In the rows, 128 means zero.
Named turns come first, each shown by rows before and after it. Which turns, in which order, take the first row of each pair that follows to the second? Write the first one first, as in the answered first pair.
turn K_179:
123; 144; 145; 139; 137; 112; 151; 96; 139; 118; 132; 97; 151; 142; 88; 121; 150; 82; 123; 153; 144; 140; 135; 100; 100; 134; 139; 131; 131; 120; 117; 114; 124; 111; 100; 107; 135; 117; 115; 154; 115; 151; 151; 134; 120; 94 => 114; 150; 135; 131; 124; 112; 152; 125; 115; 120; 128; 99; 158; 140; 95; 117; 148; 86; 120; 131; 171; 128; 131; 104; 109; 130; 143; 143; 132; 138; 132; 110; 136; 121; 124; 118; 153; 120; 115; 146; 99; 165; 173; 118; 135; 107
122; 122; 132; 113; 133; 152; 134; 147; 108; 140; 136; 132; 114; 136; 140; 145; 127; 77; 91; 113; 123; 123; 108; 135; 137; 123; 123; 113; 128; 133; 138; 139; 122; 113; 121; 130; 150; 158; 157; 138; 91; 127; 134; 118; 143; 131 => 132; 151; 140; 122; 139; 149; 104; 140; 115; 125; 113; 144; 115; 141; 136; 121; 141; 108; 96; 107; 117; 126; 108; 144; 140; 124; 110; 104; 124; 149; 136; 132; 115; 128; 142; 147; 149; 149; 157; 151; 94; 126; 126; 129; 141; 147
144; 163; 121; 145; 110; 142; 81; 110; 115; 109; 131; 133; 128; 146; 142; 87; 105; 178; 119; 129; 122; 120; 139; 136; 152; 126; 112; 117; 109; 145; 123; 146; 117; 133; 133; 166; 104; 129; 120; 109; 158; 100; 117; 131; 106; 130 => 139; 121; 119; 142; 111; 146; 116; 100; 124; 127; 162; 116; 122; 142; 143; 123; 88; 134; 115; 150; 112; 123; 142; 120; 141; 130; 128; 121; 115; 111; 116; 159; 117; 104; 89; 134; 94; 137; 118; 96; 167; 93; 112; 125; 99; 100
turn K_246:
125; 102; 123; 118; 140; 136; 154; 147; 122; 125; 161; 101; 124; 121; 121; 142; 93; 110; 142; 134; 132; 114; 119; 107; 105; 151; 156; 136; 143; 109; 152; 139; 140; 86; 86; 122; 103; 131; 132; 118; 129; 100; 126; 104; 120; 112 => 134; 113; 135; 129; 145; 131; 138; 120; 140; 119; 158; 102; 125; 126; 110; 131; 98; 118; 140; 149; 115; 121; 123; 112; 100; 156; 152; 125; 141; 101; 137; 138; 129; 85; 81; 121; 93; 126; 135; 127; 145; 92; 118; 121; 107; 108
133; 139; 120; 152; 117; 145; 105; 120; 116; 156; 128; 156; 121; 107; 136; 115; 182; 136; 117; 117; 124; 137; 126; 118; 132; 141; 103; 125; 137; 128; 174; 145; 160; 142; 119; 135; 164; 149; 124; 116; 136; 155; 139; 123; 145; 162 => 129; 129; 116; 149; 111; 147; 113; 125; 109; 161; 137; 152; 121; 105; 138; 123; 176; 127; 114; 118; 130; 133; 128; 116; 133; 141; 108; 129; 136; 124; 176; 148; 163; 137; 113; 128; 166; 152; 125; 108; 135; 156; 144; 117; 146; 157
107; 106; 133; 139; 206; 148; 111; 145; 155; 127; 132; 149; 137; 147; 131; 157; 174; 129; 144; 110; 106; 86; 127; 128; 138; 111; 111; 113; 153; 154; 120; 129; 122; 121; 138; 98; 151; 149; 117; 158; 140; 108; 123; 121; 144; 127 => 102; 100; 130; 133; 202; 149; 119; 153; 148; 131; 136; 148; 136; 145; 135; 162; 170; 123; 143; 108; 112; 84; 127; 126; 139; 110; 115; 116; 154; 153; 125; 129; 127; 119; 137; 97; 154; 151; 116; 153; 135; 110; 128; 114; 148; 126
124; 120; 127; 136; 109; 130; 128; 125; 124; 130; 157; 130; 132; 125; 128; 130; 114; 118; 118; 130; 131; 123; 147; 130; 140; 144; 140; 129; 131; 110; 124; 146; 128; 123; 123; 112; 118; 137; 120; 118; 138; 117; 142; 128; 129; 133 => 130; 129; 132; 141; 113; 126; 118; 113; 133; 126; 153; 131; 132; 127; 123; 122; 120; 125; 119; 135; 122; 125; 148; 133; 137; 147; 135; 123; 130; 109; 119; 143; 122; 126; 123; 113; 113; 134; 120; 126; 144; 113; 136; 138; 124; 134
turn K_261:
134; 99; 136; 124; 128; 149; 178; 169; 146; 156; 164; 120; 116; 186; 167; 135; 99; 115; 126; 159; 144; 151; 125; 137; 124; 97; 142; 107; 127; 115; 112; 150; 120; 125; 73; 120; 141; 150; 147; 104; 136; 95; 128; 104; 103; 124 => 147; 131; 155; 143; 127; 136; 144; 128; 170; 145; 152; 122; 122; 195; 144; 106; 112; 136; 121; 175; 127; 158; 131; 149; 120; 104; 130; 90; 123; 113; 91; 143; 103; 133; 80; 124; 133; 140; 153; 124; 160; 89; 126; 131; 86; 128
130; 107; 190; 101; 159; 155; 153; 90; 164; 164; 138; 113; 112; 127; 103; 123; 151; 108; 121; 143; 93; 132; 117; 115; 94; 139; 119; 154; 143; 135; 122; 114; 164; 125; 114; 120; 129; 128; 80; 176; 115; 152; 112; 148; 132; 118 => 143; 105; 165; 79; 134; 190; 124; 142; 120; 174; 162; 124; 90; 136; 162; 143; 121; 143; 113; 110; 99; 133; 133; 119; 141; 130; 133; 146; 122; 158; 143; 155; 165; 120; 133; 149; 120; 142; 83; 114; 111; 126; 93; 109; 131; 120
135; 171; 126; 115; 124; 144; 86; 129; 140; 145; 116; 123; 136; 142; 104; 91; 105; 223; 146; 120; 148; 126; 134; 135; 160; 71; 125; 96; 121; 155; 135; 137; 115; 132; 135; 160; 126; 143; 127; 117; 188; 134; 116; 141; 142; 139 => 100; 125; 129; 115; 156; 122; 173; 123; 161; 151; 103; 106; 153; 119; 68; 109; 124; 147; 164; 133; 166; 114; 106; 112; 109; 72; 126; 131; 153; 131; 141; 95; 139; 128; 101; 117; 150; 136; 111; 162; 159; 174; 142; 149; 171; 131
111; 105; 153; 126; 157; 156; 127; 155; 120; 155; 128; 122; 162; 133; 154; 149; 114; 116; 172; 110; 161; 112; 119; 141; 111; 142; 114; 172; 118; 150; 105; 129; 159; 95; 121; 120; 132; 105; 124; 89; 105; 131; 124; 135; 159; 110 => 133; 146; 169; 142; 148; 152; 71; 122; 133; 143; 123; 129; 163; 146; 145; 119; 118; 156; 162; 122; 142; 121; 133; 158; 123; 146; 105; 147; 103; 156; 86; 135; 138; 103; 138; 137; 119; 100; 136; 90; 134; 113; 113; 155; 134; 115
turn K_619:
143; 149; 121; 114; 118; 95; 113; 112; 87; 108; 157; 161; 151; 146; 120; 135; 115; 131; 116; 152; 99; 116; 147; 150; 174; 135; 105; 118; 114; 105; 141; 137; 136; 126; 98; 130; 121; 142; 123; 81; 110; 121; 193; 119; 104; 145 => 145; 119; 116; 112; 167; 109; 143; 119; 110; 103; 144; 171; 128; 139; 138; 159; 132; 119; 144; 150; 69; 129; 131; 136; 156; 132; 97; 125; 126; 100; 151; 132; 135; 119; 68; 126; 106; 131; 99; 97; 92; 115; 143; 122; 113; 137
104; 125; 115; 137; 106; 112; 130; 132; 70; 133; 125; 140; 149; 125; 130; 117; 133; 141; 124; 113; 161; 119; 129; 115; 155; 106; 117; 137; 149; 151; 138; 121; 144; 129; 148; 182; 153; 139; 109; 114; 102; 112; 127; 119; 108; 140 => 123; 118; 126; 147; 106; 118; 114; 91; 95; 137; 150; 135; 138; 137; 129; 127; 122; 139; 117; 145; 123; 135; 141; 115; 153; 115; 119; 115; 141; 123; 114; 143; 122; 107; 116; 168; 125; 141; 115; 105; 138; 83; 99; 134; 76; 114
105; 119; 129; 111; 124; 106; 157; 133; 127; 121; 157; 101; 128; 125; 89; 145; 154; 92; 132; 136; 120; 125; 130; 136; 133; 138; 131; 143; 129; 100; 126; 88; 159; 140; 143; 139; 127; 114; 142; 154; 116; 100; 111; 117; 153; 102 => 105; 128; 131; 112; 108; 103; 146; 128; 121; 124; 163; 97; 136; 127; 84; 137; 147; 96; 121; 139; 129; 122; 136; 142; 140; 139; 134; 141; 124; 99; 121; 92; 157; 140; 151; 140; 130; 117; 150; 148; 126; 100; 125; 116; 149; 103
113; 103; 113; 134; 142; 132; 166; 146; 111; 136; 132; 114; 111; 97; 118; 149; 160; 97; 129; 112; 128; 117; 127; 146; 105; 144; 133; 154; 151; 128; 126; 89; 143; 102; 121; 119; 162; 127; 111; 134; 105; 130; 116; 128; 153; 112 => 116; 131; 123; 141; 93; 119; 130; 126; 96; 143; 155; 102; 130; 105; 98; 126; 139; 108; 96; 123; 146; 110; 148; 159; 121; 147; 144; 140; 136; 124; 107; 101; 136; 100; 141; 120; 169; 138; 137; 114; 134; 127; 156; 130; 135; 110
turn K_505:
137; 103; 128; 130; 144; 130; 137; 110; 146; 128; 142; 128; 122; 118; 119; 136; 109; 142; 130; 143; 125; 127; 120; 113; 134; 126; 122; 118; 125; 109; 108; 150; 123; 121; 115; 133; 106; 127; 155; 142; 136; 117; 116; 107; 112; 128 => 140; 108; 127; 129; 140; 132; 130; 114; 140; 129; 144; 129; 122; 120; 124; 136; 107; 148; 129; 140; 125; 127; 124; 115; 140; 126; 124; 116; 122; 111; 109; 153; 122; 121; 120; 137; 105; 129; 157; 136; 136; 116; 115; 105; 111; 129
124; 140; 127; 122; 151; 124; 131; 142; 122; 121; 113; 129; 116; 132; 136; 117; 144; 134; 143; 112; 128; 135; 119; 124; 129; 125; 120; 136; 129; 145; 135; 113; 117; 141; 145; 141; 136; 126; 117; 144; 115; 138; 129; 127; 145; 145 => 125; 143; 125; 120; 146; 126; 125; 146; 116; 122; 116; 129; 116; 133; 138; 117; 141; 139; 141; 109; 131; 134; 121; 127; 134; 124; 121; 134; 126; 147; 135; 117; 116; 143; 149; 145; 137; 128; 120; 139; 117; 137; 131; 125; 144; 146
105; 128; 126; 139; 127; 86; 167; 142; 110; 102; 125; 107; 154; 81; 139; 111; 128; 90; 159; 116; 136; 122; 82; 111; 103; 129; 152; 145; 161; 147; 159; 83; 137; 132; 140; 127; 112; 131; 109; 168; 87; 155; 136; 134; 188; 133 => 116; 129; 125; 141; 150; 97; 158; 141; 123; 92; 113; 118; 137; 85; 154; 114; 137; 107; 173; 113; 112; 133; 78; 110; 103; 128; 144; 139; 161; 153; 160; 87; 128; 131; 133; 137; 96; 124; 98; 173; 86; 142; 100; 138; 184; 132
137; 104; 158; 117; 183; 125; 127; 133; 140; 123; 109; 149; 121; 134; 124; 129; 142; 140; 155; 90; 102; 155; 125; 127; 125; 126; 100; 130; 130; 143; 130; 101; 109; 132; 108; 141; 110; 107; 121; 141; 108; 121; 74; 143; 146; 149 => 145; 119; 152; 111; 159; 133; 99; 148; 120; 125; 120; 153; 119; 142; 140; 125; 127; 166; 145; 77; 109; 154; 138; 133; 150; 123; 106; 121; 117; 155; 133; 118; 107; 134; 126; 157; 107; 113; 130; 114; 116; 111; 78; 132; 139; 155

(two turns a pair)
102; 158; 144; 122; 130; 151; 123; 141; 124; 107; 95; 136; 118; 126; 141; 105; 149; 144; 126; 107; 114; 145; 153; 155; 104; 111; 121; 138; 113; 121; 165; 127; 143; 144; 160; 135; 106; 134; 86; 114; 96; 123; 75; 120; 138; 160 => 111; 154; 155; 132; 126; 150; 115; 107; 145; 110; 114; 127; 114; 133; 132; 110; 142; 137; 118; 136; 90; 156; 162; 154; 102; 119; 124; 125; 109; 97; 143; 139; 128; 128; 135; 121; 86; 138; 92; 112; 123; 108; 64; 135; 115; 139 | K_505 K_179
133; 92; 116; 137; 108; 127; 138; 135; 155; 128; 130; 136; 128; 135; 135; 145; 117; 113; 120; 127; 125; 129; 117; 109; 137; 139; 129; 110; 127; 124; 122; 132; 147; 107; 108; 109; 105; 130; 138; 93; 146; 104; 89; 124; 108; 107 => 118; 93; 107; 130; 115; 124; 156; 166; 139; 123; 108; 142; 135; 125; 137; 138; 129; 112; 130; 102; 151; 117; 104; 108; 133; 132; 126; 128; 135; 146; 142; 113; 164; 124; 131; 120; 128; 126; 129; 105; 116; 126; 107; 115; 134; 128 | K_619 K_505
135; 179; 153; 113; 112; 133; 101; 122; 130; 101; 138; 134; 144; 163; 120; 115; 147; 143; 118; 136; 121; 144; 129; 158; 137; 133; 117; 123; 121; 133; 117; 127; 129; 124; 177; 163; 139; 139; 117; 116; 115; 145; 144; 149; 119; 142 => 122; 173; 148; 110; 106; 127; 119; 133; 120; 106; 142; 130; 153; 158; 113; 119; 144; 129; 115; 132; 139; 136; 127; 156; 132; 132; 122; 133; 126; 131; 121; 120; 139; 124; 178; 155; 153; 142; 118; 116; 106; 157; 165; 144; 128; 144 | K_505 K_246
103; 147; 154; 123; 124; 108; 111; 87; 90; 125; 140; 108; 137; 122; 95; 87; 134; 141; 110; 160; 149; 128; 134; 140; 94; 111; 124; 131; 125; 128; 104; 127; 129; 130; 122; 133; 158; 132; 131; 138; 124; 127; 170; 125; 145; 135 => 91; 112; 139; 110; 141; 118; 153; 116; 84; 133; 143; 104; 128; 112; 113; 117; 133; 112; 122; 150; 155; 125; 122; 126; 87; 106; 129; 149; 136; 123; 122; 126; 144; 121; 104; 124; 161; 134; 117; 134; 101; 132; 161; 109; 162; 129 | K_261 K_505
163; 158; 171; 118; 152; 124; 102; 90; 121; 106; 158; 114; 95; 122; 132; 126; 128; 135; 117; 153; 106; 141; 148; 134; 118; 128; 93; 119; 113; 109; 109; 147; 127; 163; 121; 141; 111; 140; 147; 131; 138; 87; 119; 163; 64; 123 => 138; 110; 155; 100; 144; 127; 160; 119; 101; 129; 183; 96; 99; 109; 139; 164; 109; 82; 116; 151; 134; 129; 141; 115; 110; 127; 112; 141; 122; 91; 124; 150; 151; 146; 96; 114; 125; 154; 144; 113; 117; 101; 143; 138; 82; 106 | K_179 K_505
